In the rows, 128 means zero.
Families of rows that turns and mirrors carry onto each other, the same ones carrying the whole set onto itself: the rest of each named row's family, in list order
3 families of 6 rows
H: [142 118 142 128 105 109 144 120 164 125 159 115 116 144 146 163 126 125
 112 129 102 126 122 153 158 137 104  92 149 136 134 159 113]
X: [168 126 147 130 114 117 156 132 158 130 158 123 121 146 159 157 138 120
 113 116  94 130 125 146 157 135 104  97 158 131 148 136 118]
K: [145 120 150 129 103 119 142 111 167 111 155 111 110 134 143 165 107 127
 119 130 105 121 111 151 156 143 104 109 128 140 138 157 126]
P: [141 104 147 120 118 115 131 116 169 121 146 108 105 129 143 160 108 135
 119 130 109 130 123 156 159 140 115 101 129 141 147 170 119]
T: [112 149 136 141 154 128 108 124  95 137 100 144 139 137 102 139 136 142
 131 128 140 147 133 114 114 110 137 136 129 110 129 122 125]
L: [139 146 138 140 144 141 126  87 111 146 112 133 144 135 121 122 156 140
 124 121 139 140 139 103 126 125 136 117 140  89 137  84 139]
U: [105 126 135 151 139 120 114  73 115 130 114 112 127 135  99 134 135 158
 123 130 157 138 141 110 124 123 144 116 124  99 126 131 143]
D: [152 129 150 119 125 105 153 166 141 115 144 141 118 142 150 160 120 133
 124 117 113 147 126 160 161 133 115 116 121 138 150 147 116]
E: [101 129 132 137 136 131  99  69 124 143 112 114 137 133  98 133 134 147
 126 140 145 131 136 111 123 126 134 111 131 105 121 126 132]
G: [177 112 152 114 120 118 152 124 166 132 152 113 126 139 163 146 136 128
 124 111 109 134 134 148 164 149 112  96 142 132 161 123 136]
V: [117 137 140 150 156 115 117 119  94 131 105 131 139 145 103 140 141 151
 132 118 153 150 143 110 113 115 145 136 130 109 133 122 142]
N: [104 122 122 144 142 132 105  83 117 140 103 117 123 122  99 123 127 151
 121 112 150 144 131 112 127 130 142 126 120 107 125 117 137]
Y: [179 126 157 125 115 124 151 126 164 122 155 115 128 142 158 158 127 118
 125 114 100 125 121 141 152 147 104 111 144 140 153 125 140]
F: [130 125 126 143 149 136 112  91 116 149 104 118 135 126 113 115 143 145
 124 100 147 146 137 104 124 133 142 126 132 104 137  91 147]
M: [112 133 124 141 150 124 113 117 101 140 102 135 134 134 104 124 135 149
 127 105 153 154 135 114 125 127 142 135 118 111 128 105 139]
Z: [149 134 152 123 114 105 152 157 146 109 150 134 127 151 145 169 117 124
 130 121 110 136 116 155 154 139 103 121 125 148 140 144 127]
W: [142 134 142 155 150 134 129  85 110 138 110 118 133 134 117 126 151 149
 122 112 147 142 144 100 119 122 145 123 139  91 144 100 151]
C: [149 129 145 127 116 104 146 156 147 124 153 130 123 152 146 168 127 121
 119 121  98 136 122 154 152 130 105 106 149 144 140 156 111]

Which other rows belong to the same family as K? U, V, Y, Z, W
Which other rows belong to the same family as T? P, L, D, E, G

Families of rows that turns and mirrors carry onto each other, the same ones carrying the whole set onto itself: the rest of each named row's family, in list order
5 families of 6 rows
fafez: [161 144 110 160 132  85 128 136 111 129]
zim: [128 125 120 111 148 151 126 136 130 115]
buto: [142 130 122 115 107 135 141 149 146 117]
fuvil: [150 156 135  98 110 119 109 145 106 133]
voseb: [143 162 104 146 155  98  93 139 104 131]
sumen: [121 161  92 136 150 105 104 152 117 144]
Gezup: [155 128 121 161 165 107 115 147 122 120]
Kavet: [164 122 133 115 110 120 129 133 133 108]
gak: [156 137 134 103 153 146 115 140 119 109]
lib: [143 165 116 100 123 145 117 145 103 126]
kevu: [125 155 120  98 121 134 122 138 102 138]
zore: [131 163 125  99 110 133 129 152 116 136]
Kufe: [156 174  99 139 143  96 100 150 111 138]
kivis: [134 123 128 119 100 122 144 137 130 125]
Bofa: [150 123 136 121 101 121 143 133 121 135]
Musig: [155 135 113 153 126  85 137 165 130 125]
runer: [135 127 106 152 170 114 134 158 135 131]
pepab: [141 127 123 117 141 152 115 146 137 101]
vize: [158 140 116 151 172 111 107 158 135 115]
tuveb: [138 158 121  96 129 134 114 126 104 139]
mal: [135 145 122 100 145 154 125 148 133 117]
Rin: [148 177  95 129 144  93 118 159 105 136]
meviv: [150 132 134 123  95 129 140 154 125 120]
Deso: [144 142 100 142 173 110 110 160 137 114]
fata: [134 140 113 157 173 118 107 142 134 118]
bom: [137 117 130 114 149 145 113 131 135 118]
rosog: [151 140 125 169 128  91 139 148 126 131]
Lek: [143 147  93 149 124  89 144 144 126 142]
tol: [170 144 115 156 129  86 136 155 127 127]
bul: [139 179 104 143 142 100 116 136 102 139]

Which other rows belong to the same family as rosog? lib, pepab, meviv, fata, bul
Which other rows belong to the same family as Lek? fuvil, sumen, Kavet, gak, runer
Which other rows belong to the same family as Kufe? zim, kevu, kivis, vize, tol

Families of rows that turns and mirrors carry onto each other, the same ones carrying the whole set onto itself: the rest of each named row's family, in list order
4 families of 8 rows
Sesoz: [111 144 106 139 128 100  86 125 143 141 113 102 109 121 125 123 112 125
 163 124 120  84 119 152 169 160  95 110 120]
gudi: [126 162 122 143 124 104  71 117 143 144 111  86 124 123 112 119 116 101
 137 105 116 106 122 134 143 139 100 109 119]
Digeg: [ 86 136 101 155 127 122 136 131 137 155 156 114 124 145 110 125 143 113
 109 107 106  81 125 159 109 114 102 102 137]
narin: [155 142 124 125 169 101 104 139 132 154 138 128 105 126 130 105 128  99
 111 121 152 148 138 145 141 124 104  95 162]
Rizi: [107 161 120  84 127 101 134 131 146  95 148 118 126 161 132 132 133 120
 107 144 133 140 137 143 119 104 102 106 143]
Kota: [149 126 114 118 171 101 120 139 136 136 140 143  94 114 141 101 118 110
 129 144 138 126 130 162 162 139 103  94 164]
pite: [ 96 153  99 114 128 114 143 117 153 122 164 141 100 166 126 133 153 111
 133 151 144 145 137 144 123 130 114  89 129]
fod: [109 167 118  90 126 105 119 115 159  94 145 133 114 172 117 134 142 119
 111 144 127 143 130 144 116 121 113 108 136]
Nokeg: [109 161  91 117 144  93 138 124 166 133 147 138 122 174 105 152 134 114
 118 160 131 134 111 160 133 124 112  96 114]
rik: [ 90 148 128 121 120 109 131 137 130 137 147  97 112 148 120 117 132 132
 119 116 105  71 118 160 116 107  83 122 164]
masuz: [ 83 142 100 142 122 110 133 131 147 163 144 121 106 143 103 133 150 131
 134 130 101  78 132 169 102 120 100  96 127]
fogig: [121 162 109 131 140  97  86 129 146 158 135  88 114 102 125 104 123  96
 145  97 119 107 128 130 135 149 115 110 119]
Vef: [118 156 113 110 133  92  90 138 142 153 127  99  96  99 130 116 122 119
 159 111 112  89 119 144 160 161 109 115 136]
Makob: [114 152  99 114 138 105  80 115 149 151 117 107 118 116 134 117 115 124
 157 113 109  89 130 159 159 160 108 107 116]
sute: [105 154 130  85 119 114 141 115 148 111 150 132 100 154 123 141 154 117
 122 154 129 141 120 137 130 115 109 102 148]
vedim: [ 88 155 124 135 115 102 135 130 140 138 132 108 109 133  92 123 149 127
 124 128  99  82 114 153  97 103 100 113 151]
vafoz: [101 156 124  99 146  92 134 125 172 112 132 127 117 166  98 139 133 128
 120 159 136 135 110 150 132 106 103 124 131]
ton: [150 125 136 116 162 110 120 147 131 127 115 158 109 115 147 131 117 111
 120 126 117 131 129 148 155 131  97 109 152]
Nifum: [141 127 129 128 145 100 123 151 140 119 105 157 100 122 142 133 108 112
 127 142 131 127 134 137 167 140  91 108 150]
Dovo: [ 88 145 123 130 116 110 128 141 138 137 142 121  93 148  98 121 139 135
 118 115  99  71 123 167 120 118  95 120 166]
peg: [ 93 152  94 101 129 104 140 126 152 113 151 143 128 168 141 147 148 126
 130 151 146 128 122 144 142 126 110  92 124]
lomu: [ 90 143 146 131 122 116 126 131 161 149 158 106 101 135  91 120 142 123
  94 124 126  87 117 157 126 124 100 123 154]
Dav: [147 133 116 149 153 108 105 145 142 133 112 144 107 132 132 134 114  92
 106 125 137 153 150 134 135 140 100 102 132]
sazug: [109 157 116 107 150  92  95 130 144 149 108 107 134 104 124 103 102 119
 162 139 122  92 116 175 145 142 106 107 134]
tov: [103 156  84 100 129 100 141 133 143 114 160 139 119 171 142 143 131 129
 125 150 139 132 146 161 128 134 106  91 130]
sedo: [ 93 146 110 153 120 111 141 130 154 159 172 121 104 139 100 124 138 114
 103 131 123  78 114 167 133 147 108 100 143]
zadu: [120 176 108 122 147  90  78 131 136 168 109  97 138 119 111 113 112 107
 144 119 133 115 124 167 121 141 113 101 132]
lisu: [114 175 110 128 128  93  77 129 138 137 107  89 127 116 120 104 124 105
 147 102 127 105 115 133 147 138 111 112 132]
gul: [141 140 111 151 163 102 108 162 133 130 120 157 101 133 134 115 123  95
 123 114 143 147 143 146 134 137 103  99 144]
bev: [148 158 119 134 169  93 110 148 139 127 117 147 104 114 135 127 121  88
 124 120 122 160 134 149 125 126  99 114 137]
zetoz: [135 143 119 121 170  92 122 158 140 137 116 161 100 112 152 136 122 109
 146 133 128 139 131 156 155 131  88 110 135]
nad: [ 90 147  90 147 127 115 126 136 133 151 163 104 112 160 120 119 132 115
 117 114 104  81 132 175 103 127  93  98 139]

Which other rows belong to the same family as nad? Sesoz, gudi, Rizi, rik, Nifum, Dav, tov
Which other rows belong to the same family as zadu? narin, Kota, Nokeg, vafoz, lomu, sazug, sedo

Families of rows that turns and mirrors carry onto each other, the same ones carrying the whole set onto itself: the rest of each named row's family, in list order
4 families of 8 rows
Nilo: [144 151 133 162 113 100 117 114 168 112]
simi: [141 133 135 165 122 105 114 111 147 107]
diram: [143 155 175 153 153 128 121  99 161  81]
runeg: [156 137 182 127 144  88 141 109 186 114]
sib: [132 147 138 160 129  95 125 118 151 128]
fasi: [136 138 153 128 157 135  82 127 137 106]
tega: [137 140 141 132 142 132  85 109 137  95]
vofo: [165 158 134 115 136 120 143 125 163 108]
siti: [145 128 181  99 170 120 103 117 163 106]
dizos: [143 136 152 108 127  99  90 129 160 137]
guva: [155 143 174 143 146 144 130 102 161  84]
Zuzi: [103 134 179 135 155 103 104 105 152 119]
mig: [127 138 147 101 137  95 111 135 167 136]
bekad: [110 128 181 131 145  93  92 106 160 113]
Bogab: [128 145 134 135 140 134  84 124 142 102]
zini: [127 158 139 123 144 134  93 125 136 111]
pef: [176 152 142 112 125 119 118 132 155 112]
vip: [143 140 174  91 165 122 105 119 167  94]
daf: [111 125 181 148 153 100 106 107 172 101]
besa: [140 137 177 127 146  88 150 106 179 114]
lipez: [140 140 145 168 118 102 120 112 160 124]
bini: [147 143 188  95 158 116 110 127 179 108]
Debom: [154 138 178 128 140  90 131 118 195 124]
Muf: [119 134 177 147 151  85  91 106 158 111]
feg: [176 150 137 124 138 128 133 128 167 106]
nep: [170 144 143 112 134 140 124 124 174 107]
Nimi: [152 138 170 132 122  87 139 112 189 105]
Sotu: [137 147 176  88 162 125 120 113 164  97]
Fipo: [148 142 169 152 158 126 128  98 174  80]
rak: [140 158 167 149 152 130 133  97 149  89]
sero: [140 127 143 105 131  94 105 134 166 138]
sozil: [132 131 150 116 136  78  93 137 165 125]

Which other rows belong to the same family as Bogab? diram, runeg, bekad, vip, lipez, feg, sero
Which other rows belong to the same family as tega? Nilo, siti, dizos, Debom, Muf, nep, Fipo

Families of rows that turns and mirrors carry onto each other, the same ones carrying the whole set onto itself: the rest of each named row's family, in list order
3 families of 5 rows
zega: [118 134 133  84  96 156 114 160 136 177 105 163 125 170 134  97 103  95
 133 133 111 123 121  95 114 143 126 147 108 172 134 109 148]
vudut: [118 118 109 106  95 129 109 127 191 146 111 136 113 154 127  65 102 126
 119 125 141 144 174 100  93 151 131 137 113  92 135  90  95]
Tif: [114 103 126 101  80 135 136 133 168 140  99 158 131 162 101  78  96  92
 124 115  73 122 175  85 114 141 117 159  66 141 142 120 121]
raso: [110 162 121 107  83 147 152 156 207 129 125 130  89 195 106  82 121 105
 109 132  88 149 132  88  96 115 118 164 115 168 143  98 131]
telaz: [117 141 127 109 106 161  91 145 138 167  99 156 128 157 144 105 116  98
 146 129 137 128 111  99 119 137 118 137 132 150 134 111 124]
temi: [120 127 127  75  94 155 101 149 124 164  99 147 104 169 132  95 119 121
 138 146 144 119 110 105 108 148 116 142 124 135 135 124 141]
vufo: [123 147 116 113 100 132 120 136 201 157 125 151 130 161 137  68  92 108
 112 112 118 155 175  93  94 138 149 152 113 126 136  75 108]
darub: [127 145 126 129 101 170 117 120 143 124 133 136 116 185 110  98 140 106
 126 125 116 124 147 103 105 108 105 202  94 112 168 137 113]
Vigan: [133 157 129 100 106 168 123 137 142 150 145 145 119 198 121  85 123 107
 117 128 113 126 153 106  96 116 127 205  91 133 168 124 142]
Varu: [107  83 124  87  73 136 127 129 153 133  81 142 108 158  97  82 113 114
 127 129 100 116 153  91 114 152 101 139  80 119 136 132 119]
kuvu: [109 142 113 103  79 140 141 149 207 120 109 115  74 186 107  74 130 130
 111 142 121 149 125  98  89 126 108 143 135 137 137  97 119]
luse: [124 143 113 135 109 143  99 120 186 142 121 144 137 151 135  81 108 108
 128 113 135 149 169  97 102 129 129 152 111 102 148  90  88]
lolub: [129 143 125  94  94 162 124 130 147 126 133 122  90 197 110  84 138 132
 119 145 133 126 143 112  88 120 111 195 106 102 165 136 128]
puvi: [102 154 115 128  82 150 133 151 202 124 105 128  90 182 109  95 134 107
 124 134 107 151 107  89 107 117 101 139 137 162 138  97 113]
Dumi: [104 101 122 121  78 143 129 128 169 120  81 146 120 164  90  95 120  94
 134 117  78 120 149  79 125 131  92 148  80 139 138 128 107]

Which other rows belong to the same family as zega? Tif, raso, vufo, Vigan
Which other rows belong to the same family as puvi? telaz, darub, luse, Dumi

